In the rows, zero is written as 128.
Each path below is one point turned by a fixed rotation once a step. After each direction that follows a path, write how fast that rotation turns it, in degrees per step (0 if it stays still).
Each turn is a multiple of 5 degrees from 10 to 175, or 0.
Each row of a path follows its step; steps can be skipped.
path 1
step 0: [133 124 122 119 127 137 125 127 134 122 128 139 135 135 131 128 122 126
 122 132 125 128 122 131 124 114 127 136 134]
step 1: [124 123 126 118 134 129 127 123 137 126 139 132 130 128 128 138 131 132
 140 126 127 132 126 126 135 124 138 126 139]
step 2: [130 129 121 116 126 126 134 128 127 125 119 133 120 137 124 123 129 123
 135 123 134 134 120 128 135 128 124 124 141]
step 3: [125 130 129 124 131 130 129 128 131 129 124 134 124 145 135 141 125 122
 126 128 122 122 117 137 135 128 133 134 130]
step 4: [122 131 130 124 133 122 121 127 128 124 126 133 125 123 123 131 134 134
 124 124 123 126 114 126 144 122 135 121 130]
step 5: [126 122 118 119 129 133 130 122 122 121 124 134 126 123 128 129 124 124
 114 131 130 131 113 133 125 123 124 125 132]
step 6: [124 126 126 122 134 137 129 121 127 134 138 130 124 125 138 143 124 127
 132 125 132 121 120 128 128 129 138 121 132]
step 7: [129 139 127 121 122 129 133 124 126 134 124 133 123 121 133 119 126 124
 134 120 131 130 115 119 137 127 128 120 133]
step 8: [127 133 127 126 120 133 130 126 134 126 122 139 125 126 137 132 116 118
 125 135 127 118 119 128 129 123 129 138 127]
step 9: [127 128 133 124 132 127 120 129 137 123 133 133 136 118 130 129 124 134
 135 129 126 116 119 125 135 121 138 126 136]
step 10: [124 123 121 122 125 127 129 119 132 117 125 130 132 126 130 118 122 125
 131 128 132 136 117 125 126 125 123 130 143]
Speeds:
[129 128 125 127 126 128 128 128 127 125 123 131 123 127 124 130 126 125
 127 131 133 126 131 129 125 129 124 129 128]
130
[126 133 131 129 124 129 128 131 132 125 126 128 126 129 128 129 129 129
 126 122 125 125 128 129 130 126 125 130 124]
80
path 2
step 0: [127 123 128 125 131 136 141 135 125 128 124 129 134 127 133 124 129 136
 117 112 120 123 127 117 123 129 132 127 124]
step 1: [129 134 130 138 134 121 130 140 121 132 129 143 136 136 136 124 128 130
 123 122 131 133 124 117 130 129 137 128 127]
step 2: [132 133 145 137 133 116 133 127 129 128 125 132 136 136 130 117 130 123
 134 126 124 133 138 130 119 132 128 124 122]
step 3: [131 118 129 131 140 120 135 123 125 130 118 124 122 126 129 119 141 134
 131 119 124 121 130 129 124 129 131 125 118]
step 4: [128 125 125 134 123 119 126 129 120 141 122 127 124 127 128 122 133 142
 130 131 125 134 119 117 128 123 142 122 125]
step 5: [133 130 138 123 118 126 127 122 128 130 121 127 132 128 136 120 123 131
 127 125 117 142 122 128 113 128 137 127 131]
step 6: [137 122 120 124 141 127 126 120 123 127 126 130 131 134 139 124 137 124
 121 119 123 132 122 129 112 129 128 133 130]
step 7: [134 129 118 131 137 122 132 128 125 143 137 122 135 136 125 128 134 125
 124 134 126 132 129 113 118 127 131 126 126]
step 8: [135 131 131 125 129 129 143 129 132 134 127 122 128 127 126 126 115 125
 126 119 117 130 137 116 120 128 137 121 127]
step 9: [127 128 122 134 137 129 133 127 121 122 124 139 125 130 133 118 121 131
 122 110 123 127 130 119 126 118 133 127 129]
step 10: [115 133 133 139 132 124 130 132 123 128 130 137 140 134 128 115 134 130
 125 131 123 133 125 119 121 124 127 125 122]
Speeds:
[126 126 121 128 131 126 130 127 125 129 130 128 129 131 131 126 128 130
 128 127 129 125 124 131 132 126 131 132 128]
125
[131 128 123 130 129 128 125 128 130 129 123 134 126 127 128 127 132 125
 124 129 128 127 129 126 131 128 129 126 131]
130
[122 126 125 128 128 128 129 126 128 130 129 124 131 128 125 131 135 127
 127 127 127 126 129 129 127 130 127 124 125]
95
[129 124 127 127 128 129 126 126 127 123 128 130 125 128 126 131 130 129
 130 121 131 126 127 125 125 130 129 132 126]
125
